One turn moves each row of this set onto another row. After a few examples, where does it send each row asked below?
zodev: [  2  17 -12  -5  -2   2  -9  10  -2  12  -7   1  -6   3  -7  -2 -15  -7
   4   2  -7  -9   3   2]
Luga: [  6  -2   3   5   2 -19   3   8  13  -6 -12   1  -1   2  -8  13   4   3
   9  -1   3  -6 -11  10]
Lik: [  8   0  12  -2  -4  -5  -3   9   3  -3 -16  -3  -5  12  -8   5  -1  14
  -1  -6 -10 -13   0   1]
kivul: [ -3   8  -4   4   7  -9   4   9   4   5  -5  -9  -6   4   2  12 -10  -5
  16  -1   5  -7  -3  -4]
ruvu: [  5   0   2  -7  -4  -6  -2   5  -3  10 -19   2   8  11   3   4  -5  -2
   6  -8  12  -5  -2   6]
Vam: [  9  18 -12  -4  -2  -4  -8   8   1  10  -7   3  -9  -1  -6  -2 -11  -8
  -2  -4 -11  -6  -3   4]
Turo: [ -1   6  -7   6   6  -7   5   7   8   9  -2 -10 -12   1   1   8  -6  -6
   8  -5   1 -10  -5  -2]
fek: [  4   7  -3 -18  -7  -5 -11   8   7  -4 -15   7   7   3 -14  -1  -1  -1
  -3  -2  -7  -6   2  13]
sal: [ -4   4   1   2 -10  -9   5  10   3  -1 -10  -1  -7   3 -16   9   1 -10
  23  -3  -4 -13   4   6]
gitur: [  1  18  -1   7 -12   1   4   7   6   0 -10   1   2   5  -7   8   4   7
   0  -7 -14  -9   7   0]
Dor: [  7  12  -9  -5   1   3 -12   7   0  11   1  -2  -8   6 -11   3 -12 -11
   3   3  -8  -3   2   3]
Pume: [ 10   2  13  -9  -6  -9  -6   5   3  -9 -10  -4  -3  14 -11   6  -3  11
   2  -7  -8  -9  -2   4]
Befuf: [  6  -4   0   0   0 -17   9   3  14 -10 -10  -4   4   7  -3   5  -1   0
   6  -9   4  -5  -7   4]
mil: [  9  10  -9  -9  -7   6  -3   9   0  10  -5  -1 -12   5  -5   6 -12  -4
  -6  -2  -8   0   4   5]
tuk: [  1  12   0   6   0  -7   7   8   3   1  -1 -12  -4  -2  -2  11 -12  -8
  17  -4   3  -3  -7  -2]
Suz: [  5  -4   3   2  -8  -6   6   6   4  -4 -13  -9 -11   1 -10   8   1  -9
  20 -10   2 -12   1   4]
Zano: [ -4   9   1  -5   8   1  -3  16  11   0 -20  -4  -7   0  -2  12 -11   5
   5  -4   7  -4   5   5]
rupub: [ 10  14  -3   0  -1   5 -18   8   3   4  -1   3   9   5  -6   8  -5   6
  -4  -1  -8  -4  -7   8]
tira: [ 13   5  -3   2   3   2 -15   7   2   6  -2   5   9  10   0   8  -4   6
  -4   2  -9   2  -3   6]
tovo: [ -4   0  -2 -12  -9 -11  -8   3   2   6  -1   7  -2   7 -13   6   0  -2
   8  10   3   0  -2   5]
zabi: [  6  -3   0  -8 -10  -3   6   6   0 -12  -4  -5  -2  -3   0   6  -4  -3
   4  -4 -18   1   1   5]
Liv: [  7   7   1  -9   7   8 -11  12   2   2  -6  -1  13   6  -1  13  -6   4
  -4   1  -5  -9  -2   4]
ziv: [  7   4  12  -5   3 -10  -4  14   1 -10 -14  -2  -1  10 -11   5 -12   8
  10  -3 -10 -17   0   5]
kag: [  1  14  -1   2  -3  -3  -3  14   1  -7  -7   6  -3  -4 -13  -7 -16   2
  14   5   2  -4  -4   5]
zugub: [ 4 14 -4 11 -5 -6  9  6  2 11 -4 -3 -7  7 -1 13 -7 -2 11 -4  2 -3 -8 -2]
Bital: [  2  -2   5  -6   1 -15   5   6  11 -10 -13  -3  11   4  -5   6   3   1
  11  -6   7  -6  -6   6]
didim: [ 10   7  -4 -14  -4  -7  -5   2  14  -3 -11   8   4   3 -17   2   3   2
  -6  -6  -6  -5  -2   8]
pimo: [  6   6 -15   8  -3   2  -9  10   4   7  -6  -3  -2  -6  -1  14  -5 -15
  13  -3   0   0  -3  10]
Goka: [  0   1   7  -2  -3 -15   3   9  14 -10 -18  -7   6   2  -8  12   4   1
   5  -8   4  -9  -7   6]
Domi: [ 16  -2  -1  -9  -1   0  -4   9   8  -4 -14   6   2  -2 -14  -5  -1   0
  -5  -3  -3 -10  -2  15]
Soz: [  7   2  -1  -1   0   2 -21  13  -1   2  -4  -1   8  14  -4   9  -5   6
   1   5  -6  -1   0   6]
gatu: [  0   3   6  -1 -10  -6   0   9   2  -5 -17  -8  -7  -6  -9  15  -4  -8
  23  -4  -3  -4   4   8]
Teg: [  6   3  15  -3  -8  -5  -7  12  -3  -3 -18  -6   1   9  -9   5  -2  10
   6  -4  -4 -17   2   3]
nakoz: [  2   8 -12   0  -9   1  -4  10  -4   4  -6   2   9   1   2  13  -2 -17
  11  -2  -1   1   0   9]
tezed: [  5   6  -7   5  -3   9  -7   8   0   5  -3  -1   8  -2  -7  10  -6 -11
  20   2  -1   4  -1   8]
kip: [  3  -1   3   3 -12  -8   7  10   3  -4 -17  -5 -12  -6 -10   8  -3  -4
  18  -9  -6  -7   2   6]
vozod: [ 12   6  -9  10   6 -16  -9  13   5   7 -14   4   1   7  -2  13  -3   1
   9  -5 -15  -6   3   6]
vofad: [ 12   3  -2  -9  -6  -5 -14   8   5  -2 -18   4   7  10 -14  -3   0  -4
  -6  -4  -5 -10  -1  11]
bibat: [ 12 -10  -3  -1   9   0   1   5   4   8  -4  -1   4  -5  -8   5   4  -4
  14  -3 -11 -11  -4   3]
Febi: [  6   4 -11   7  -5   3  -3   7   4   7  -2   2   2 -10  -5  12  -1 -11
  15   0  -3   4  -1   9]

rupub moves to Goka
kivul moves to tira
Liv moves to Luga
Now these:
Vam moves to Teg
gitur moves to Zano

One turn moves each row of this set onto another row. After a few examples, where does it send each row asked below?
nar: [ -5 -11  -5   4  12  -4   1   2  -2   8   6  -2  13   5  -4  12  -2  -2
  11  -6  -9   6  -7   2 -13  15  -2 -15]
bena: [  6  -6 -11  14   0  -1  -4   1  -7   6  11   5   1  10   0  -5  -8   7
  -5  -9   1 -12   1  -1   2  13  -1  -8]
ruren: [ -2 -15  -5   3  15   1   0   1   3   9   5   0  13   5  -4   3   0   7
  11  -3  -5   6   2   5 -14  18  -2 -10]
dev: [ -1  -8  -7  -7   2  11   1   4   7   8  -5  -6   9   4   0  19  -7   3
   3   3   2   1 -13  -6   8  -3  -4  -9]
rufol: [-10 -11  -4   0  16   5   2   0  -3   8  12  -1  11   2   0  10  -3  -6
  10  -3  -9   3  -5   6 -13  13  -3  -7]
sefa: [  6  -6  -1 -11  -2   5  -2   2  10   9  -6  -4   9   6  -4   9  -4   7
   1   0  -1   7  -8  -3   5  -6  -6  -5]
reni: [  4  -6 -11  13   4  -1  -6  -2  -7   9   7   0  -2   9   0  -7  -6   9
  -6 -13   4 -13   2  -3   2  10   3  -4]
nur: [  0   0  -2 -13   0   4   0  -1   3  12  -5  -3   6   5   0  11  -7   0
   0  -3   4  -1 -12   0   3  -9 -10  -6]
Zepug: [  6  -7   3   0   0   2   1  -1   7  11  -9  -5  14  -1   1  14  -6  -2
  -8  -2   0  -2 -10  -8   8  -6  -6  -3]
Moza: [  6  -5   7  -5  10   3  -2  -3 -17   5   5  -7  -4  -5  -5  12  -7  -6
   3   4  -2  -5  -2  -2  -8   4  -1   9]
zas: [  4 -10 -11   2  -4   4  -4   6   0  -9   9  -6   4   7  -3 -12  -1  -2
   0  -4   1  -7  -5  -6   5   3   1 -14]
Mifi: [  6  -4   9   0  13   3   0  -5 -10   5  -7   0   2  -5   0  11   5  -3
   0   5  -5 -11   4  -5  -8   5   1   9]
nat: [ 10  -9  -8   1   3   1   2   2  -1   5  13  -3  -6   6   5   6  10   6
  -6 -10  -3 -10  -5 -12  11   5   3 -12]
dezu: [  5  -4 -11  13   1  -2  -2   0  -6   6   9   2  -3   8  -1 -10  -6   8
  -3 -11   2 -13   2  -2   5   6   2  -4]
sur: [ -1  -3  -3  -9   3   6   1   1   1  12   0  -2  11   6   0  15 -12  -3
   1   1  -4   3 -15  -2   5  -6  -8   0]
Kufik: [16 -9  8 -4  9  5 -2 -1 -9  6  0 -7 -8 -4 -4 10  0  6  2  2  3 -5  5 -4
 -9  8  1  7]
Vuz: [  0  -1  -1  -5   5   6  -7   1   8   8 -11   2  11   1  -2  15   0  -1
   4   3  -7  -4  -9  -4   4  -9  -4  -3]
sipin: [ 10  -9 -13   5   3   1   4   4  -1   4  15   0  -6   5   4   5   7   7
  -4  -8  -5 -10  -5 -11  11   5   3 -11]
ran: [ -7 -12  -5   8  14   0  -3  -1   2   7  -4   0  18  -2   0   8   1  -2
   6  -2 -14   1   0   3 -13  10   2  -7]
befos: [  0 -10 -12   4   0   4  -6   6   1  -7   9  -8   3   9  -9 -11   3   0
   0  -5  -1  -5  -4 -10   3   5   6 -13]
sis: [ -9 -10   1   6  14   3   2  -2   8   7   5   3  17   3  -5   6   7  -4
   5   0  -3   0  -2   1 -10  13  -5 -15]
Pokov: [  7  -8   6   6  14  -3 -10  -3 -10   6  -1  -7  -2 -10  -9  11  -1  -3
   2   4   4 -13   3  -4 -10   6   0   0]
porir: [  7  -6   4  -2  10   5   1  -3 -15   3   2  -8  -4  -3  -7  11  -3  -3
  -5   4   4  -4   0  -6 -15   9   2   8]
dab: [-12 -12   0   4   8   3   1  -3  -3   3   5  -5  12   0  -1   4  -3   0
   6  -3  -6   4   3   9 -13  17   2 -13]
Vasa: [  1 -10 -15   6   0   6  -2   5   1  -8  12  -7   0   5  -6 -11   3   0
  -1  -5  -1  -5  -3  -8   3   3   7 -10]
kul: [  6  -4   8  -3   8  -4   0  -5 -18   8   0  -3  -4  -1  -4  13  -4   3
   2   9   3  -8   3  -6  -1   8   0   4]
Dudum: [ 12 -11 -12   1   2   3   1   4  -3   3  16  -1  -7   2   6   6   7   5
  -8  -3  -1 -12  -4  -9   8   6   0 -12]

nat moves to reni
kul moves to dab
Now these:
sefa moves to Kufik
Pokov moves to sis
Vuz moves to Mifi
Vasa moves to sipin
nar moves to nur
sur moves to Moza
bena moves to zas

One turn moves each row of this set onto another row. After a few examples, where does it send each row asked below?
sar: [ -3   9  -7   5  -3   1   4   2  -6  14  -4  -7  -4 -21]
zupo: [  2  16 -16  -2   5 -12   5  -7 -17   2   4  12   8 -17]
bif: [ 0  6 -8  8 -2  2  3 -2  1 11 -8  6  1  2]
vuge: [  0  15 -12  -6   3   0   1  -2   7  15   7   0  -6 -13]
zedov: [  0   7 -15   4  -4  -2   9   1  -3   4 -10   4   2   6]
Rul: [  3   8 -18   5 -11  -6  16   6  -5   5  -6   1  -5  -9]
Tenu: [ 0  3 -7  6 -5 -6 10  2  3  8  8 13  0 -8]
vul: [  3   8 -14   7 -10  -9  11   5   0   1   6  13   1  -4]
ges: [ -2  19 -17  -1   4  -5  -3 -14 -13  -2   0  -2  12  -4]
Dapob: [ -2   6  -3   4   1  -5   4   2  -2  16   9   7   5 -14]
pone: [ -8   0  -7   2  -4   3  10  -3   2  -3  -1   2  -7 -11]
fefa: [  2  15 -18   1 -10  -3   6   0   8  -3   3   0  -5   0]
kom: [ -9   4  -5  -5   4   4   2  -3   1   2   3   6  -6 -19]
kaget: [  1   7 -13   5  -9  -3  13   3  -2  11  -4  -5  -8 -14]
Sog: [ -4  16 -16  -2   1  -7   0 -12 -13 -11   7   3   6 -17]
mefo: [ -2  14 -19  -4   2  -8   8 -10 -19   1  -2  -7   7 -14]
pumuk: [  4  26 -19  -2   2  -8  -3 -10  -9  -1   4   3   4 -16]
tas: [  5  24 -23  -4   1 -10   1  -9 -11   0   4   3   3 -16]
Sota: [-4 10 -5  4  5  5 -6 -3 -1 11 -7  5  0 -8]
lonor: [  2  14 -18  -2   4 -13   6  -8 -18   4   3   9  11 -13]
nak: [ -2  17 -14  -3   6  -7   0 -13 -15   2   0  -2  13  -5]
Lefa: [  0  17 -19  -7   5  -9   8  -9 -19   5  -2  -4   5 -16]
ninob: [  2  14 -15   0  -5   1   4  -2  11   7   2   1  -9  -5]
zulib: [ -5  16 -12  -1   2  -6   0 -12 -13  -9   6  -3   7 -16]
gugu: [ -7   2 -12   1  -7   0  12  -1   0  -8  -1   1  -2  -2]

ges moves to Sog
nak moves to zulib
sar moves to Sota
Now these:
bif moves to pone
Rul moves to zedov

